One turn sends every row of this set to another row. A few are shown first. Where does it send the rows asked after them?
muti: [  3  11   4   6   2   6  -1   0  -5   2  -4  -3 -14  -2  -5  -7 -10  14
  -6  -1  -2  -6   3   2   1  -7   2   7   5]
Zuv: [ 7 -6  6  0  6  2  2 -2 -6 -2 -2 -1 -8  5 -3  0 -2  3 -2 -1  1 -7 26 -6
 10 -2  1  1 19]
vig: [  3  -2  -2  -3   6  -6   2   1 -13   6   2  -1  -6   3  -7  14  -7   8
   2  -8  -4  -6  -6   0  -1  -2 -10   4  -3]
Sif: [  0  -9 -13   0   8  -3   0  -4  -8   1   0  -6  -3   5  -3   0   0   4
 -10  -1   2   5   4  -2  -8  -8   1   0  28]
tavi: [-12  -6   2   4  10   9  -4   0   2  -6   2  -7   0   1  -3  -8   4   2
   5   5   4  -8  -1  11  -3  -2  -6   4  12]
Safeg: [ -7   0  -5   2   5   2   7   5  -9   9   3  13   2   9  -7   2   5  -5
  -8 -11  -3  -3   2  -8   8   1   8   6   8]
dur: [  7   6   3   7   6 -11  -8  -6  -9   5  -3   6  -9   3   0   1  -4   3
   3   0  -6  -6  -3   1   0  -5   1   3  -1]
ruva: [ -2  -6  -2  -4   4   2   3  -3 -14   7  -6  -7  -8   2  -5  -2  -2   1
  -7  -4   3  -5 -11  -3 -19   2  -2   1  14]
motok: [  9 -12   1  -6   5   4   3   2 -15   1   1  -1   2  10  -4   4  -2   6
   5  -7   2  -8  17   0   6  10  -5  -5  12]
fev: [ -7 -11  -1   0   8   5   2   6 -11   2   6   8   2 -13 -11  -5  -5  -3
  -2  -3  -1  -4  -1   4   6  -3   9   4  14]
nekef: [-18   1   0   0   5   8   0   2   2  -5   3 -13  -8   5  -2   1   5   3
  -8  -5   2  -9   8   0   2   1   2   3   6]
dal: [  9  -9   6   0   7  -4  -1  -3 -10  -2   4   1  -9   8  -4  -2  -3  -4
   5  -2  -2  -5  22   0   8   4   3   1  14]
fip: [  3  -2   2   2   3   6   4   8  -2  -1  -7   2  -4   3  -7   5 -11  11
   1  -6  10  -8  -6   8  -3  -9  -4   9   5]
tobe: [  2  -2   4   2  -7   4   0  -7   0   5  -1 -14 -12   2  -1   0  -8  -8
  -3   7   0   4  -5  -6  -1  -3  -2   5   1]
tifak: [ -2  -5 -12   2   3   8  -6   6  -9  -2  10   8  -3   5  -4  -2  -2  -6
  -7  -6   2  -2   6  -3   3 -20   2   0  10]
Dem: [13 -8  4 -1  5  2  1  3 -7  0 -1  2 -1  9  1  3  2  6  2  2  5 -6 19 -6
  7 -4 -4  1 23]
pigo: [  5 -14  -8  -3  -6   2   0   1  -2   5   7  -4  -7   8 -10  -6 -11 -10
  -2   5  -5   3   1   4   8   6  -2  -3   9]
dar: [ -3  -4  -4  -1   5  -1 -14   7   3   3   6  -4  -1   7   7   6  14   0
   1   5  -1 -10   2  -5  -3  -3  -4   3   7]
Bugir: [ -8   0  -5   0   1  13  -2  -4  -7   4  -3   8  11   1  -7  -1   2   3
 -10  -2   3  -2   5  -2  14  -4   2   1   4]
Teno: [  4  -3  -4   4   8   4   4   1 -10  -1  13   3   7  -5   0   2   6  -2
   1   2  -3   8  -1   1  10  -6   7   5   8]
gute: [  4  -5   6  -7  -6   4  -1  -2   0   7  -8 -10 -10  -2  -2   4   0  -2
 -12  11   4  -2  -7  -6  -1  -3  -3   5   7]
silu: [  7 -13   3  -3   7   5   4   1 -12  -4  -2  -1   4   6  -4   2  -4   9
   6  -2   8  -6  16   1   5  -1  -8  -2  22]
davim: [-13  -5   5   5   6  -9  -5   5  -3  -1  11  -5  -6   7   2   2   4  -4
   9   0  -2  -4  -6   1   2   3   1   2  12]
tulas: [-13   0  -1  -1   5   1  -2   4  -5   8   4  -7   0   6  -2   1   8   4
   2   2  -9 -11  -1  -7   4  11  -9  -2   8]
Vuka: [  9 -14   2  -4   3   1  -4   0 -12  -3   0   3  -4   9  -5  -1  -6  -3
   4  -6   4 -12  21   3   5   5   1  -6   9]
Nazup: [  1  -8  -4  -3   3  -8   1  -1  -1   3  -7   4  -8  12  -4   2   5  -5
 -17   2   5  -1   3  -2   2  -2   8   3  22]
gam: [  3 -11 -15   4  -5   7  -2  -3  -1   5  -6  -1  10  10  -5  -4  -8  -7
   2   0   1  -1   3  -1   1   5  -2  -7   7]
Pake: [  6  -8 -17   3   5   7   7   0  -6   3  -3  -8  10   1   0   1   1   3
  -4  -2  -1   2   5  -3  -8   6   5  -3  16]
ronot: [  2  -3  -6   3  -1   4   2   0 -11   7  -5  -8  -6   2   0  -2  -4  -5
  -2  -7   0  -7  -6  -8 -20   4   5  -4   5]
Dotul: [  0 -13  -1  -6  -3  -6   3   2   0   3  -2  -2 -10  -3  -8   2  -4  -9
 -14   7  -2  -3   4  -1  11   4   9  -4  13]
Gezu: [  3  -2  -1   8  -6   4  -1  -4  -3   3  -3  -9  -7   6   2  -3  -8 -12
   3  -1   2  -1  -5  -5 -12  -1   3   0   0]
noro: [-10  -6  -1  -1  -1   9  -8  15   2  -3   3  -2  -8   6   0  -7   3  -2
  -1   1   4 -19   1   3  -2  -1   0  -6   8]
nonek: [  4  -7  -8  -6   1   7 -13   8 -11  11  12  12   1   6  -6  -5   1   1
  -5   1  -1  -2  -2   1   7  -5  -2   5  12]
Lupog: [ 8  4  2  3 -1 -4 -4 10 -4 10 -4  2 -4 -3  1  9 -6 14  2  0 -2 -7 -4 -9
  0 -6 -2  6  8]
zaki: [  8   1  -2  -1   5   5   0   2  -8  -3  -4   2 -11  -1  -5   2  -4   4
  -6  -5   1 -15   1   9  -5  -4   2  -1  -9]
maza: [  2  -8   5  -7   1   0  -2  -3  -6   8 -11  -3  -7   2  -4   1   2   0
  -9   6   8  -4 -13  -2 -11  -2  -4   5  15]

pigo goes to Dotul
tobe goes to gute
dal goes to Zuv
Where do these go?
nekef goes to dar
tifak goes to Teno
Lupog goes to fip

